In the rows, 128 means zero.
Families of rows that turns and mirrors carry onto each other, the same ones carrying the whole set onto itself: the rest of each named row's family, in list order:
4 families of 8 rows:
q_396: [165 130 141 111 112 106 148 118 144 133  95 106 117 127 139 150 125 101
 126 134 140 154 153 127 143]
q_30: [144 156 133 129 130 136 131 134 108 138 123 131 117 125 135 131 106 131
 134 147 109 150 150 110 147]
q_245: [130 144 129 123 115 106 133 120 125 154  94 117 113 118 132 145 102 111
 154 141 120 143 146 124 146]
q_825: [123 138 117 135 144 118 131 147 128 127  71  78 102 133 139 123 129 127
 138 133 136 104 148 153 163]
q_102: [146 153 137 139 117 135 139 141 117 140 111 141 109 128 144 136 115 132
 129 173 127 147 156 107 147]
q_738: [130 145  99 142 153 153 141 150 122 123  86 106 103 138 122 126 138 144
 138 145 128 105 139 135 139]
q_974: [127 137 106 145 159 140 134 156 115 126  96 105  87 142 123 127 142 136
 142 137 138 103 152 127 136]
q_532: [174 140 141 127 118 134 151 146 125 125 110 116 131 136 147 147 137 114
 120 146 132 151 161  94 152]
q_628: [159 116 118 151 137 109 135 161 130  92  92  85 112 118 125 115 134 114
 136 133 153 124 158 152 149]
q_774: [164 132 138 114 106 107 144 133 141 142  85  96 107 117 145 155 135 106
 125 129 141 146 157 121 143]
q_934: [158 124 114 150 115 113 141 163 131 104  85  83 115 122 128 114 150 128
 120 139 145 122 164 157 150]
q_31: [147 149 132 133 136 134 127 142 110 142 120 128 124 135 144 139 118 131
 136 159 116 149 155  97 160]
q_451: [166 129 134 118 118 107 143 126 140 140  92  95 132 119 139 157 129 103
 138 139 144 154 150 115 153]
q_66: [161 127  97 152 131 144 137 168 129 102 104 103 126 127 113 115 134 139
 132 167 142 129 152 135 137]
q_470: [150 125 109 159 129 139 129 157 124 102  99 121 110 146 117 117 148 143
 123 160 143 115 164 142 137]
q_540: [156 122  97 148 133 150 141 160 138  91 100 105 120 140 111 116 132 135
 125 153 144 123 152 133 141]
q_483: [138 142 128 132 129 108 127 125 120 153  97 114 126 117 136 156 108 111
 161 151 123 141 145 114 164]
q_836: [134 139 119 130 154 116 127 144 127 132  75  79  98 140 140 141 137 126
 135 141 141 105 152 154 164]
q_221: [134 147 132 127 131 111 127 119 129 158 104 121 103 127 132 161 106 116
 143 161 134 139 148 120 158]
q_633: [173 142 142 120 114 138 145 139 125 111 116 122 116 137 139 144 125 118
 110 136 124 155 162 105 150]
q_643: [130 129 115 136 154 107 122 155 120 120  83  78  90 126 135 125 131 126
 142 127 140 108 154 149 163]
q_499: [138 145 120 132 124 109 131 126 128 160 101 114 107 105 122 157 109 110
 156 141 122 139 145 124 139]
q_355: [154 122 118 145 135 112 136 151 143  97  88  84 123 133 129 114 129 112
 126 142 146 119 156 161 161]
q_413: [153 118 103 148 135 143 139 164 127  99 101 106 107 133 113 115 140 135
 131 145 153 122 155 123 127]
q_22: [128 142  98 145 141 145 141 155 122 135  81 109  99 140 123 137 139 140
 148 160 136 102 146 130 133]
q_739: [140 138 109 142 139 112 131 146 124 128  83  72 101 115 120 139 141 128
 134 126 133 105 150 160 160]
q_673: [166 145 133 120 119 104 146 130 142 136 102  95 110 115 133 169 115 102
 126 140 135 149 151 127 167]
q_607: [176 142 149 133 119 128 139 148 124 117 118 124 113 137 148 139 133 116
 105 143 129 147 170 114 150]
q_765: [176 148 134 129 109 128 155 151 131 122 112 112 117 112 146 140 127 121
 110 153 130 163 156 111 155]
q_687: [163 128 119 147 133 114 134 164 132  92  92  76 121 128 131 128 128 115
 125 148 143 120 162 155 171]
q_288: [145 149 128 139 127 132 115 143 111 137 129 133 111 126 126 138 102 130
 133 154 113 145 159 108 151]
q_905: [128 137 102 148 148 140 119 142 119 125  95 107  95 140 108 142 135 146
 136 144 133 100 150 143 148]

Same family as q_974: q_532, q_628, q_31, q_451, q_483, q_643, q_413
Same family as q_738: q_396, q_30, q_245, q_825, q_540, q_633, q_355
Same family as q_739: q_102, q_934, q_470, q_221, q_673, q_765, q_905
Same family as q_22: q_774, q_66, q_836, q_499, q_607, q_687, q_288

Families of rows that turns and mirrors carry onto each other, the same ones carrying the whole set onto itself: the rest of each named row's family, in list order:
4 families of 4 rows:
q_93: [147 139 105 107 117 126 146 112 118]
q_10: [109 160 114 125 126 109 137 109 123]
q_671: [101 139 146 126 115 116 107 128 129]
q_820: [ 96 143 142 120 110 125 110 126 113]
q_170: [148 121 110 119 121 133 151 117 120]
q_353: [145 115 140 117 112 144 118 135 117]
q_385: [137 113 139 111 112 141 115 128 115]
q_867: [153 127 111 112 125 120 145 110 120]
q_574: [116 153 119 127 127  97 140 112 132]
q_935: [130 109 138 118 108 145 121 134 120]
q_362: [118 154 125 134 126  95 144 118 127]
q_310: [ 94 137 142 133 112 122 118 133 132]
q_268: [156 131 116 120 127 121 150 116 116]
q_441: [104 138 149 129 113 118 111 138 129]
q_43: [112 147 115 132 123 104 152 114 129]
q_986: [132 120 136 101 103 145 120 129 109]

Same family as q_441: q_353, q_362, q_268
Same family as q_43: q_170, q_935, q_310
Same family as q_867: q_671, q_385, q_574

Families of rows that turns and mirrors carry onto each other, the same ones carrying the whole set onto itself: the rest of each named row's family, in list order:
6 families of 3 rows:
q_997: [118 135 149 134 153 122 140 129 114 103 127 145 143 169 135 117 114 150]
q_378: [112 137 128 140 120 115 110 151 110 122 136 138 101 162 146  82 119 120]
q_172: [ 91 144 133 148 141 115 102 142 125 123 126 121 120 163 143 106 105 106]
q_374: [124 149 152 148 124 126 150 161 135 101 122 156 134 115 159 113 103 116]
q_591: [114 120 142 136 151 122 140 128  94 105 135 134 136 171 135 119 118 141]
q_833: [102 149 138 119 117 132 153 144 143 113 125 138 145 119 143 126 108 105]
q_718: [ 99 132 145 151 135 121 139 150 113 107 135 122 125 126 163 144 104  93]
q_97: [129 141 141 142 105 116 138 148 104 105 142 148 104 123 153 121 136 102]
q_99: [ 95 133 132 110 111 128 149 146 121 118 145 125 123 131 161 138 115 108]
q_496: [126 131 144 136 144 122 139 123 100 103 129 148 137 165 122 110 129 141]
q_927: [117 133 126 115 100 133 159 148 115 113 138 144 128 116 142 108 123 107]
q_76: [112 144 127 137 121 128 117 161 140  99 124 126 148 127 132 127  86 120]
q_257: [110 143 131 152 136 123 117 153 127 117 115 142 131 149 135  72  98 117]
q_509: [137 142 131 130 162 118 141 126 133  91 145 157 121 160 150  99 103 120]
q_920: [123 128 126 134 171 118 140 122 119  94 147 138 123 161 150 110  97 105]
q_851: [110 130 119 129 107 119 109 158 114 104 148 113 117 140 143 139 106 117]
q_584: [137 137 125 130 155 113 134 115 116  93 151 149 112 162 141 106 118 105]
q_360: [135 137 117 131  97 125 122 165 118  98 136 140 126 125 128 103 107 126]

Same family as q_257: q_378, q_172
Same family as q_76: q_851, q_360
Same family as q_374: q_718, q_97
Same family as q_927: q_833, q_99

